In the data rows, the value 500 means zero.
One hidden rule gives every row of this table a label. Here are some rows, each with its label.
array([513, 666, 577, 575, 636, 409, 617, 645, 568, 514, 458, 590, 481]) C
array([490, 351, 285, 359, 426, 364, 575, 417, 155, 537, 547, 442, 490]) B
array([330, 568, 687, 649, 330, 398, 648, 565, 457, 749, 584, 703, 540]) C
array([530, 413, 369, 384, 549, 377, 401, 433, 502, 506, 452, 422, 471]) A
array([448, 483, 465, 431, 501, 432, 559, 593, 460, 468, 486, 492, 520]) B
array([501, 571, 510, 548, 649, 427, 419, 646, 549, 507, 539, 554, 470]) D
array([334, 467, 604, 522, 319, 432, 592, 410, 434, 679, 549, 593, 639]) B
array([514, 713, 532, 587, 596, 435, 619, 681, 514, 569, 567, 443, 552]) D
array([661, 448, 399, 365, 585, 527, 307, 313, 629, 420, 450, 237, 344]) B
array([458, 736, 471, 653, 551, 498, 569, 653, 359, 449, 385, 544, 396]) C
array([484, 269, 591, 492, 352, 507, 477, 366, 459, 611, 506, 605, 466]) B
array([529, 594, 460, 755, 483, 457, 660, 628, 610, 333, 475, 611, 353]) C
array([376, 580, 652, 708, 455, 399, 450, 588, 299, 548, 575, 619, 564]) C
array([458, 456, 587, 501, 284, 498, 590, 456, 408, 644, 764, 663, 624]) B
array([322, 716, 454, 565, 561, 430, 539, 616, 352, 622, 532, 540, 469]) D
array([591, 468, 580, 515, 335, 566, 558, 425, 551, 468, 425, 475, 431]) A
array([648, 481, 402, 363, 507, 582, 410, 550, 783, 279, 301, 206, 547]) A
array([562, 537, 396, 299, 619, 526, 476, 536, 623, 351, 435, 456, 595]) C
array([472, 391, 222, 319, 497, 607, 525, 357, 462, 432, 407, 384, 548]) A
array([279, 353, 557, 513, 388, 449, 404, 435, 339, 616, 725, 688, 552]) B
array([451, 510, 421, 531, 680, 637, 507, 489, 662, 398, 331, 488, 644]) C
array([550, 406, 336, 404, 618, 459, 471, 449, 391, 564, 646, 545, 362]) C
array([492, 390, 722, 469, 307, 443, 447, 396, 629, 677, 713, 712, 659]) B
array([465, 629, 435, 401, 568, 554, 478, 608, 642, 372, 583, 445, 542]) D
array([488, 330, 466, 449, 348, 594, 416, 331, 440, 554, 365, 456, 562]) A
array([463, 561, 532, 546, 681, 646, 517, 684, 426, 436, 273, 458, 636]) C
array([577, 490, 335, 462, 611, 657, 489, 398, 641, 320, 251, 415, 485]) C
array([248, 482, 361, 519, 603, 513, 497, 515, 390, 567, 533, 608, 570]) C
array([580, 525, 537, 708, 477, 417, 704, 708, 486, 400, 424, 696, 252]) B
array([448, 535, 435, 424, 639, 430, 518, 462, 312, 546, 651, 502, 525]) D
array([254, 476, 467, 589, 464, 416, 551, 619, 383, 654, 735, 567, 517]) B
array([473, 430, 524, 492, 315, 402, 403, 357, 425, 498, 692, 398, 454]) B
array([476, 525, 452, 481, 582, 521, 355, 491, 551, 572, 655, 512, 476]) D
array([528, 686, 527, 604, 651, 374, 562, 711, 520, 554, 649, 510, 466]) D
array([565, 696, 637, 691, 481, 325, 601, 615, 433, 287, 428, 722, 274]) B
array([439, 388, 716, 577, 299, 536, 488, 443, 483, 551, 351, 488, 575]) A
array([465, 500, 522, 524, 429, 499, 532, 397, 359, 508, 388, 528, 484]) B
array([468, 602, 330, 417, 580, 481, 371, 467, 372, 578, 619, 439, 496]) D
array([319, 474, 542, 542, 432, 452, 474, 485, 546, 605, 691, 565, 597]) B
array([409, 247, 594, 486, 363, 567, 564, 411, 533, 650, 511, 528, 548]) B
array([514, 440, 374, 389, 527, 418, 394, 447, 582, 509, 582, 357, 595]) B
array([459, 400, 292, 410, 491, 580, 514, 380, 493, 580, 576, 375, 475]) B
array([445, 507, 382, 513, 465, 380, 560, 499, 448, 420, 414, 634, 447]) B
array([518, 621, 571, 655, 600, 423, 575, 626, 554, 530, 570, 694, 489]) D
array([765, 540, 490, 809, 472, 209, 631, 698, 549, 338, 501, 619, 301]) C
array([658, 574, 556, 732, 458, 403, 701, 632, 751, 351, 449, 623, 366]) B
array([507, 517, 301, 383, 594, 492, 365, 470, 454, 495, 383, 451, 391]) C
array([499, 731, 528, 425, 623, 639, 590, 487, 635, 402, 403, 362, 413]) C
array([526, 501, 550, 377, 649, 751, 439, 503, 774, 357, 260, 430, 560]) C
array([532, 452, 565, 512, 542, 425, 497, 674, 459, 375, 414, 621, 398]) A
array([545, 713, 487, 553, 606, 503, 562, 638, 539, 459, 474, 580, 539]) D
array([664, 438, 517, 576, 366, 505, 524, 524, 746, 398, 366, 443, 486]) A
array([662, 550, 484, 391, 581, 793, 381, 562, 615, 329, 274, 462, 507]) C
array([481, 653, 469, 508, 552, 717, 499, 643, 667, 370, 426, 375, 594]) C
array([492, 671, 540, 533, 636, 611, 509, 724, 549, 405, 478, 407, 580]) D
array([432, 549, 507, 596, 614, 615, 516, 541, 588, 435, 443, 451, 466]) C
array([470, 287, 651, 492, 304, 344, 532, 292, 558, 654, 590, 694, 602]) B
array([632, 469, 428, 373, 588, 670, 320, 595, 524, 325, 414, 453, 582]) B
Which label does each new row get?
array([650, 279, 537, 399, 388, 394, 342, 295, 493, 578, 677, 465, 550]) B
array([770, 454, 313, 402, 569, 475, 469, 424, 470, 347, 561, 316, 402]) C
array([543, 556, 485, 538, 340, 530, 467, 419, 341, 615, 497, 451, 475]) C
array([411, 369, 589, 517, 256, 600, 551, 235, 551, 640, 717, 513, 621]) B
array([620, 479, 419, 248, 601, 622, 238, 363, 704, 304, 314, 238, 590]) B
array([454, 650, 468, 659, 576, 435, 610, 592, 510, 417, 567, 658, 314]) D
array([359, 478, 447, 477, 573, 258, 448, 518, 345, 574, 513, 501, 516]) C
array([293, 532, 625, 629, 384, 368, 601, 652, 489, 651, 583, 555, 489]) C
array([700, 488, 435, 383, 578, 512, 440, 318, 420, 403, 511, 385, 418]) D
array([230, 508, 496, 485, 621, 452, 468, 736, 320, 612, 627, 540, 562]) D
array([599, 358, 301, 430, 510, 557, 327, 410, 477, 437, 415, 444, 447]) A
array([394, 368, 731, 646, 302, 351, 828, 515, 454, 681, 685, 634, 633]) B
array([593, 373, 499, 399, 402, 455, 464, 337, 518, 548, 565, 495, 577]) B
The hidden rule looks at only part of the columns. Which column or columns, counting from 0, in order?
1 4 10
